Each named move below is a turn or a mirror, shown by a few rows before and after it. Which moves, in which order, take the first row of each later pair to the second? The first pair is answered.
move neki:
[-12.8  -5.1  -1.3 -13.3   0.0  -7.4 -11.2 -22.5  24.1  13.5 -11.3  -7.3
  20.9 -12.9 -37.0   2.8 -18.4  14.3  26.4   4.8  16.9   6.8  -7.8  10.4
   1.6] -> [ -4.9  -7.7  -4.3 -20.1 -14.3 -10.1 -14.1 -17.0  19.8   0.2  -3.5  12.3
  19.9  -9.4 -22.5  30.9 -13.0   9.3  29.5   6.3  29.0 -10.6 -11.4  -2.5
  -0.3]
[ -9.2  12.0   1.2  -3.3  23.7   4.2   7.7  11.1   4.2  15.8  -9.5   5.7
 -12.6  -6.4 -12.4 -45.2  -4.4  -4.2 -17.8 -19.2 -20.5  -7.9  -1.7  16.4
 -21.6] -> [  5.2  12.7  -7.2 -14.2   2.3  -2.2  -1.5  24.4  -2.0  -3.9   2.4  41.0
 -16.4  -4.6  17.0   3.3   0.7 -12.8 -14.4 -17.0  -2.1 -37.3  -7.6  -4.6
 -22.8]
[  3.0  -4.2   2.8  14.7  25.7  11.9   0.4   3.8  -0.7  -6.1  -0.7 -19.3
  -2.2  -2.2  29.2 -16.6   5.5  -3.4   1.4  18.9 -23.4   9.5   2.0  -5.6
   0.8] -> [ 10.3  -4.6  -0.5  11.1  13.2   7.8  -1.7   8.4  -4.9 -15.0   5.2  -2.3
  -5.5  -1.3  40.3   3.8   6.7  -7.2   2.0  18.7 -17.1  -4.3  -1.1 -15.7
  -0.1]
move bera:
[  5.1  25.2   6.8  19.1 -12.9   4.5  16.7  26.0 -31.4  10.2   8.9  34.2
 -12.2  17.0  11.1   6.0  15.0  -5.7 -24.5 -23.2  -1.4 -20.7   7.2   2.5
  17.1] -> [  8.9 -24.2 -13.7  10.5 -10.1  -0.8 -14.2  -0.1  -2.9  -8.7  38.6  32.1
  20.4   0.5   1.4  18.1   0.6  -6.1  -6.5  32.0 -30.1   5.3  13.4 -15.5
  21.4]
[ -2.3  20.8  -8.5 -37.7   4.1  11.9  15.1   6.4   3.4   2.0 -21.1  -0.8
 -19.9  -2.7 -15.0 -10.3  -8.7  -0.5  22.9 -17.8  30.1  -0.7  -9.9  17.3
 -13.2] -> [  2.5  -6.9 -18.6 -45.2   0.7   5.4  -5.4  -9.2  18.6 -11.5  -2.1   2.6
   0.8 -12.7 -17.0   7.3 -16.6  -1.7  35.6  15.8  21.3   7.0  -5.5   3.4
 -11.3]
[  9.2  -4.5  14.1   3.0  -5.8   1.2  -1.0  12.1 -13.9  -6.2  14.0   0.8
  -2.0  -5.6  31.1  18.5   1.9  -7.9  -1.8  15.1  -1.6 -17.4   4.1  -0.6
 -11.6] -> [  3.9  -7.2  14.3  12.2   9.7   8.1  -1.8   2.3 -10.1   0.7  14.4 -16.0
   1.9  -9.7  18.9  -9.9  -2.9  -5.2 -11.4  17.4 -22.7   0.4   8.7   5.7
 -10.5]
move sirov:
[-14.6  -8.9  -0.6 -22.9 -21.1 -13.7  -1.7  -5.0   4.1  17.7  -9.4  -8.4
  21.5  11.9 -16.5  11.8 -19.2  -3.0  31.2   7.6  20.7   7.8  -2.5   4.1
   9.2] -> [-14.3  -8.1   0.3 -21.2 -20.6 -14.1  -3.0  -4.8   5.5  20.8 -13.0  -5.9
  20.4  12.8 -18.0  12.8 -18.3  -1.6  30.8   8.0  19.8   7.0  -0.8   7.2
   9.5]
[-45.6  -6.9  -2.8  -3.7 -26.9  -0.4  -3.1  -1.0  12.9  15.3 -44.9 -32.1
  18.5 -18.1 -47.7 -13.3 -18.6  23.6   7.9  -7.8  14.7  19.0 -17.9  32.3
  -7.1] -> [-45.7 -11.9  -3.7  -2.4 -23.6  -0.6  -5.8  -1.9  16.3  13.2 -41.2 -33.7
  21.6 -20.2 -47.3 -15.6 -19.7  25.8   9.6  -1.9  10.0  22.2 -16.5  30.6
  -6.8]
[ -2.3   5.8 -14.2 -24.1  20.3  19.9   1.7   0.7  -5.8  -9.4  -6.8  15.8
 -13.5 -10.4   2.1  -2.9 -13.9  -9.8  -2.0 -14.6 -23.8  -2.9  -2.0   2.8
 -21.3] -> [ -1.1   2.8 -15.6 -22.2  24.2  20.9   2.0  -1.7  -7.0 -10.0  -5.1  14.7
 -11.2 -14.5  -0.4  -5.0 -15.0  -9.0  -2.3 -10.8 -27.2   0.7   0.8   2.0
 -21.9]
[-10.2   5.6 -11.7   6.0   9.9   8.5   3.9  -0.7  -1.5   1.1  -5.7 -15.4
 -13.4   1.1 -14.5  -4.5 -16.1   9.8   2.1  -9.7 -15.0   6.7 -15.2  12.5
   3.2] -> [ -9.7   6.6  -9.3   6.9   9.3  10.6   4.0  -1.3  -3.1   0.5  -6.8 -14.9
 -12.8   1.4 -15.7  -6.7 -14.1  10.1   1.9 -11.4 -15.9   8.1 -15.9  12.7
   3.6]
move zulo:
[ 25.4 -18.7  -8.6 -28.8  -6.1  -6.7 -25.6   0.0  15.8 -29.6  19.3  42.0
  -2.0 -25.1  -7.8  50.7 -14.6  -2.0  21.3  23.7   0.0 -11.3   8.1 -20.8
 -23.7] -> [ 27.5 -23.6  -6.9 -21.1  -7.7  -7.3 -25.6  -3.3  14.9 -33.9  24.5  35.5
   5.7 -24.5  -5.6  51.6 -12.0  -4.2  18.7  31.8  -1.7  -6.9   8.0 -23.8
 -16.9]
[ 13.6  -6.6 -14.0 -15.2   1.3   7.5 -17.2   8.4   9.0  22.1   4.7  20.6
  -1.7   3.6  30.3  15.7  27.5  13.2 -24.3 -26.0  10.1 -19.9  -6.6   6.9
  -3.2] -> [ 15.6 -18.3 -14.1  -0.7  -0.2   4.0 -23.0   1.5   9.2  17.4  18.6  11.7
  10.1   2.5  32.2  14.3  35.0  12.2 -28.4  -6.2   0.8 -10.8  -8.0   0.1
   7.7]
[  0.5  -7.1  -3.6   6.7  -3.6  -7.4  -4.4  -0.3   9.0  -4.7   5.5 -10.9
   9.9  -2.3  -4.2   3.3  -4.5  -5.9  13.3   7.7   2.7   2.5  -5.0  -3.2
  -5.0] -> [ -0.3  -1.9  -7.2  -1.6   4.6  -3.3  -0.7   3.2   8.1  -2.3  -3.5  -0.4
  -2.5  -6.0  -6.2   0.7 -10.4  -3.9  13.3  -8.7   4.9  -3.9  -3.2   0.5
 -15.8]
[  8.2  -2.4   7.0  12.8  -6.8  -7.2   7.6  -9.1  -8.8  -8.9   5.2   2.6
   5.7   4.3  11.9   9.3  18.2  -1.0  -6.9  14.2   7.2  -4.5  -2.7 -14.7
   6.7] -> [  6.3   9.1   5.4  -2.5   0.2  -1.7  12.7  -2.7 -11.9  -7.9  -7.1  18.6
 -11.9   0.7  11.1  11.5   9.8   0.2  -6.5  -9.4  14.2 -14.4  -1.5  -3.9
 -12.0]

Each pair is two moves apart.
[ 13.8 -16.1  -9.5 -26.0  12.2  -4.5 -26.5  -6.7  21.0 -41.0  17.1  13.2
  14.2 -43.2 -19.2  47.2 -27.7   3.8  21.3  44.4  10.2  -6.7   7.3 -36.2
  -7.8] -> [ -6.7  21.6   5.5  -6.5  60.1  21.5   6.1   4.3   9.7  -3.1 -20.4 -27.3
 -16.2 -43.3 -44.1 -43.0 -26.8  10.8 -10.4 -11.2 -19.3  18.9  14.8   8.5
 -18.4]  zulo bera
[  6.2  -8.7  -1.9 -20.8  16.5  31.8   1.0 -15.9  17.0  10.4  10.7 -15.9
   8.0  -7.6  -3.1 -26.5 -21.5  13.1  -2.7   6.8 -17.4  20.6  27.3   6.7
  21.1] -> [ 13.9 -17.6  -8.0 -32.5  -3.3  22.8  -9.0 -16.8  21.1  -3.9  17.9   2.7
  15.1  -8.7   8.1  12.7 -19.9   8.6   9.0  21.8   2.6   8.6  23.2 -11.2
  22.9]  bera bera
[ 22.3 -34.0 -18.5   4.1   5.9   7.7 -12.2 -14.2  -1.0 -26.2  29.9  40.9
  -9.5 -18.5  18.5  -2.2  -5.8 -11.4 -13.0  10.0 -39.3  -3.2  12.5 -25.7
  -6.6] -> [ 25.8 -14.0 -13.5  -0.2  -8.9   5.1  -1.7  -0.3 -13.5 -25.4  22.0  51.7
 -24.9  -9.1  27.2  14.2   1.5 -12.5 -14.9 -11.5 -13.5 -28.4   5.4 -28.5
 -10.3]  bera bera
[  4.8  10.0   3.7  16.1 -13.4  -5.4   5.6  10.9  -7.5  -1.0 -10.5   3.2
  -3.5  12.2  15.4  20.6  18.5 -13.0 -15.0  -9.7  12.1 -20.4  -2.3  -1.0
   4.3] -> [ -1.2  10.8   7.5  24.7   2.0   0.7   9.7   8.9  -7.3   8.9 -16.0 -16.7
  -5.3   8.5   5.6 -11.2  15.8 -10.7 -22.8 -15.5  -5.3  -1.8   3.7  11.2
   4.1]  bera bera
[ -9.1  15.1  38.7  25.1 -35.5 -11.9  22.3 -17.5  -7.2  26.1  -5.5 -48.6
  27.2  46.3 -18.5 -22.6   6.2   8.1   3.2   7.9  16.1  10.3  -2.4  19.1
  33.4] -> [ -7.5  -2.0  30.9  21.0 -36.4 -13.2  10.0 -30.9   4.6  17.1   6.2 -48.3
  41.8  40.9 -21.4 -15.2  -0.2   6.9  13.7  31.0   9.7  20.4   0.4  12.4
  34.7]  bera bera
[  8.9  -6.3  -6.7  10.0   9.2  -5.2   6.0 -14.9  -9.3 -11.9  15.3   5.4
   6.8 -18.2  25.9   9.3  24.5  -4.1  14.8  17.8 -24.1   4.7 -17.2 -18.2
 -18.6] -> [  3.5  23.8   4.7  12.2   5.8  -3.2  26.2  -0.5 -23.2   2.4  -5.5   2.1
 -11.6 -10.6  21.4  -2.4  30.6  -2.0   6.2 -13.9  -2.9 -10.3 -23.0  -5.0
 -19.0]  neki bera
